(in the rows, 128 means zero)
Each path below is one point turned by a fixed rotation once a step. After each direction that follows a path, write how fast that rotation turns it, in degrees per step (0 if it stays still).
Each turn is a multiple of 5 degrees from 10 to 175, or 0.
Each row of a path follows its step; steps can be skipped.
Rotation 1:
step 4: [127 131 121 139 136 122 120 118 131 132 114 111 116 123 121 128 124 138
 119 126 127 120 130 134 138 135 128 127 129 120 141 122 132 137 138 113
 122 117 129 114 121 126 131 138 125 111 127 125 126 131 131 123 139 140
 126 133 125 141 130 125 136 144 124 144 134 128]
step 11: [117 129 117 132 132 145 134 122 136 114 131 113 119 121 125 131 128 123
 140 126 121 133 133 129 128 127 122 134 131 118 123 119 129 120 120 119
 119 125 120 126 142 123 132 144 139 126 130 136 137 109 129 139 140 115
 128 127 134 126 126 128 129 143 136 122 132 138]
step 19: [129 121 117 137 117 126 123 133 123 111 130 120 127 110 133 136 121 125
 124 131 118 132 128 137 126 127 121 123 129 112 128 126 135 130 119 130
 103 133 119 132 132 116 120 133 136 126 120 114 121 119 125 141 121 121
 136 129 136 141 117 123 127 126 126 139 122 130]
step 20: [120 129 130 136 131 130 132 118 130 126 131 108 134 110 129 151 124 135
 133 116 125 119 117 139 137 126 133 114 121 134 146 126 132 108 135 125
 122 124 133 113 122 128 126 126 133 121 132 132 118 122 120 138 120 128
 131 127 137 125 130 122 129 129 128 138 129 128]
step 23: [146 125 113 128 115 120 125 130 130 130 123 115 121 139 131 130 135 119
 134 125 131 124 127 140 122 138 129 129 131 118 141 132 116 125 135 123
 127 124 122 134 145 130 121 126 110 118 129 131 131 116 128 145 132 129
 132 117 119 119 125 120 133 129 130 147 126 120]
step 26: [139 127 118 119 127 137 130 131 106 140 128 118 130 116 142 122 128 133
 121 140 126 111 126 144 120 133 136 125 133 127 133 136 141 131 126 125
 128 125 135 121 132 129 129 123 143 120 129 142 135 123 123 135 128 123
 125 133 147 126 138 133 123 141 122 133 131 123]
step 27: [127 137 121 129 125 128 115 125 110 129 131 109 120 128 127 137 137 131
 124 133 112 124 129 138 138 128 120 136 130 119 124 138 135 125 131 134
 109 136 123 140 139 129 149 129 148 124 122 136 128 126 128 135 124 126
 125 117 120 125 126 120 123 135 133 124 125 126]
step 29: [134 131 118 131 131 128 116 123 118 125 118 121 119 123 128 133 124 133
 115 127 110 127 124 119 126 124 127 120 115 110 133 128 120 133 120 110
 131 133 117 127 138 128 119 127 129 124 124 124 114 118 122 143 119 124
 126 134 123 139 138 119 140 133 129 132 135 144]
Directions:
[126 128 129 129 128 130 128 130 124 128 129 131 129 127 127 128 131 131
 127 128 130 130 125 125 130 130 129 133 130 127 130 126 127 126 128 122
 131 127 127 126 127 129 128 130 129 131 130 130 128 128 131 131 129 129
 130 130 126 132 126 130 128 126 130 126 129 129] -> 100
[130 129 126 126 128 126 130 133 129 128 129 130 127 129 129 129 130 127
 128 126 122 134 127 127 125 128 128 125 129 128 130 128 131 131 131 125
 126 128 128 129 130 129 130 129 125 130 129 124 127 130 130 130 127 131
 128 126 128 128 129 124 129 127 128 128 130 127] -> 70
[130 125 124 122 129 126 128 128 127 129 125 133 126 126 129 129 126 129
 134 127 130 127 126 128 130 128 125 130 130 127 130 130 128 130 129 127
 125 131 130 129 126 128 129 128 129 129 128 130 130 129 125 127 125 129
 129 128 128 127 127 131 129 129 128 126 127 129] -> 40
[130 123 125 128 132 126 127 129 130 131 128 125 130 125 127 125 129 130
 128 124 127 127 129 129 129 131 128 128 125 129 130 128 130 127 131 129
 132 127 130 125 126 126 126 129 128 128 129 126 129 129 129 127 129 126
 130 126 125 126 129 129 128 126 132 131 127 124] -> 135
Rotation 2:
step 1: [134 139 141 128 118 129 128 129 126 136 121 125 133 134 130 124 143 130
 117 120 138 119 122 115 132 137 122 110 123 121 139 138 131 130 131 110
 137 122 144 127 124 117 123 130 127 130 122 137 138 133 124 135 128 135
 129 134 122 122 136 115 120 133 140 136 118 125]
step 4: [128 105 125 116 129 128 138 119 125 120 132 138 133 129 145 127 122 122
 134 124 132 134 136 145 141 134 131 135 122 125 136 119 128 124 130 141
 130 138 136 130 142 136 119 130 116 133 131 126 126 130 125 113 132 126
 121 107 127 129 123 127 125 124 129 127 114 125]
step 10: [119 128 134 131 138 131 136 140 127 146 123 139 123 130 118 132 122 115
 141 126 124 127 134 120 133 118 135 134 124 125 123 138 117 138 116 132
 125 114 126 132 138 143 111 142 121 134 129 124 119 128 123 115 125 125
 121 124 125 127 119 141 121 128 128 128 120 122]
step 20: [121 118 129 106 123 140 125 143 131 125 118 134 129 135 126 121 132 124
 127 136 132 142 124 144 133 129 119 127 136 122 128 130 131 122 120 133
 138 131 129 128 136 122 130 134 124 124 130 130 144 130 131 128 141 119
 133 135 135 142 144 133 136 122 113 132 114 131]
step 22: [144 133 125 128 119 120 124 131 129 139 123 130 127 134 132 120 114 125
 117 135 128 122 139 126 118 125 117 132 130 127 132 124 126 129 139 126
 121 135 111 126 140 132 132 113 116 138 119 128 119 129 110 130 117 134
 125 128 114 123 136 131 132 131 137 144 120 117]
step 25: [109 132 126 119 126 129 115 120 138 119 124 135 119 127 118 137 135 134
 132 136 137 132 136 140 122 123 139 139 124 127 131 134 136 132 122 136
 132 133 137 122 130 122 129 139 115 119 121 126 131 116 125 129 135 126
 143 112 133 144 144 126 129 124 122 127 137 131]
step 30: [116 128 134 130 123 120 132 114 128 118 134 131 135 106 135 124 138 130
 134 143 127 119 135 141 122 127 132 136 120 143 123 130 140 129 114 132
 132 138 120 130 138 123 120 150 127 128 127 127 120 134 128 130 120 125
 135 122 127 135 117 123 129 123 128 130 139 135]
step 32: [136 126 136 122 120 143 127 123 127 125 121 112 122 139 131 133 123 138
 142 113 132 133 124 117 126 140 134 132 130 120 128 131 137 137 142 107
 132 131 128 114 129 114 133 119 119 129 132 130 126 130 127 125 130 121
 132 132 142 138 116 127 130 118 131 127 132 140]
Directions:
[129 130 127 127 128 128 126 133 130 129 127 129 123 133 127 125 131 126
 123 127 127 129 129 128 132 129 127 127 126 130 129 126 128 128 126 126
 128 127 130 126 130 127 124 126 129 132 127 127 130 128 128 127 125 128
 129 128 126 127 127 133 129 130 130 129 128 125] -> 155
[127 131 127 128 130 131 127 127 132 129 129 131 129 126 125 129 127 129
 130 126 127 129 127 124 126 127 129 127 126 126 129 128 130 130 127 125
 126 126 130 125 125 126 127 127 125 131 125 129 128 129 130 133 128 127
 126 124 127 132 127 127 124 128 129 129 130 126] -> 45
Rotation 3:
step 1: [118 101 138 116 129 141 110 130 129 121 129 141 117 133 129 137 140 131
 141 131 139 132 126 118 125 125 123 137 127 145 128 121 136 121 119 127
 132 130 127 131 131 133 135 131 126 127 136 127 124 124 123 127 125 134
 130 132 113 115 139 143 128 122 115 129 115 143]
step 6: [120 120 129 116 122 138 126 133 121 143 118 129 119 132 131 155 134 124
 124 133 137 124 133 132 113 114 124 121 126 137 135 129 129 113 113 126
 113 131 124 128 128 117 130 121 131 127 134 131 129 116 128 131 106 121
 135 137 116 112 124 133 132 116 125 132 126 127]
step 7: [110 126 121 119 134 143 124 127 130 142 113 125 132 120 135 140 132 131
 124 142 121 118 126 141 110 128 121 132 129 136 125 125 122 133 123 118
 123 123 142 128 123 117 127 120 141 113 125 130 129 126 129 127 138 122
 144 126 119 106 141 126 136 129 118 131 121 127]
step 13: [111 120 132 117 133 135 121 133 131 118 127 110 130 134 124 140 133 139
 132 126 128 126 114 127 128 129 115 137 106 141 122 127 128 114 117 130
 134 132 120 129 121 137 137 125 123 131 120 131 113 126 122 141 133 127
 134 138 116 130 145 134 124 120 120 130 116 147]
step 16: [112 109 133  97 125 128 115 137 131 127 121 132 131 129 135 132 129 131
 126 140 125 124 115 135 124 134 131 146 125 136 132 125 133 121 125 118
 133 127 127 127 131 126 137 135 135 122 130 123 125 136 127 126 132 128
 136 124 123 122 135 133 117 116 125 124 114 155]
step 19: [113 112 126 108 124 137 121 132 121 130 120 138 128 116 126 136 122 141
 125 142 133 119 125 131 100 136 132 118 133 138 136 113 132 125 122 125
 124 129 129 119 131 124 129 129 141 128 121 124 139 141 126 124 131 126
 135 132 114 124 144 127 122 120 119 131 127 127]
step 21: [127 115 131 114 133 140 124 147 119 133 122 117 120 137 129 150 126 139
 125 131 126 119 126 146 123 123 122 130 123 120 144 138 125 115 109 122
 119 124 124 136 122 125 131 116 127 124 130 129 122 126 132 123 130 118
 133 142 123 117 129 126 137 120 130 124 122 144]
step 30: [122 105 135 121 135 139 129 133 124 114 123 132 133 126 134 140 141 139
 116 145 128 122 120 127 122 137 132 131 132 128 146 119 128 134 119 136
 147 126 141 134 127 131 133 116 125 123 122 130 116 122 131 132 123 128
 144 132 120 123 143 130 139 116 124 135 114 128]
Directions:
[129 131 131 126 126 129 127 128 127 127 123 125 129 133 128 127 127 128
 133 126 128 132 127 126 127 131 129 134 132 125 127 128 128 126 129 127
 128 129 129 130 128 128 131 129 130 129 126 127 129 128 129 125 130 125
 124 129 128 126 129 129 127 127 127 126 129 128] -> 90
[129 125 131 130 129 128 127 124 127 128 128 129 131 129 129 130 128 128
 130 129 131 125 126 125 125 129 128 128 129 128 127 131 129 132 127 128
 127 122 128 127 132 127 128 129 130 127 126 126 128 129 129 130 126 127
 125 128 127 129 124 125 129 130 125 127 125 126] -> 140
[130 128 126 129 126 129 126 129 128 125 130 128 130 127 129 132 126 129
 130 126 127 125 129 125 124 128 130 129 127 126 130 127 131 128 128 128
 127 128 129 127 126 129 125 126 128 133 128 126 127 127 133 130 129 127
 128 123 131 126 124 129 130 126 132 130 128 130] -> 115
[131 127 132 127 130 127 126 128 130 126 129 129 128 129 127 127 129 130
 130 128 125 127 129 132 131 125 131 131 128 132 127 127 132 128 127 124
 124 126 127 127 127 129 127 126 128 126 124 126 128 131 127 129 127 126
 128 128 130 129 130 130 127 131 133 126 129 128] -> 90
[128 127 131 126 129 129 129 128 129 126 128 126 131 128 125 129 131 127
 129 126 126 127 131 125 130 127 125 131 128 125 124 125 124 131 124 128
 129 127 130 124 128 127 130 131 128 128 130 131 125 129 129 130 129 128
 128 127 127 132 127 128 128 129 130 132 131 129] -> 25
[127 131 128 129 127 126 127 128 129 130 127 125 126 130 130 131 127 130
 127 125 129 123 128 131 132 129 131 128 125 129 127 129 126 128 127 127
 132 129 129 127 133 126 128 131 125 130 126 126 130 126 131 129 131 124
 129 130 128 130 129 130 127 130 127 129 126 128] -> 140
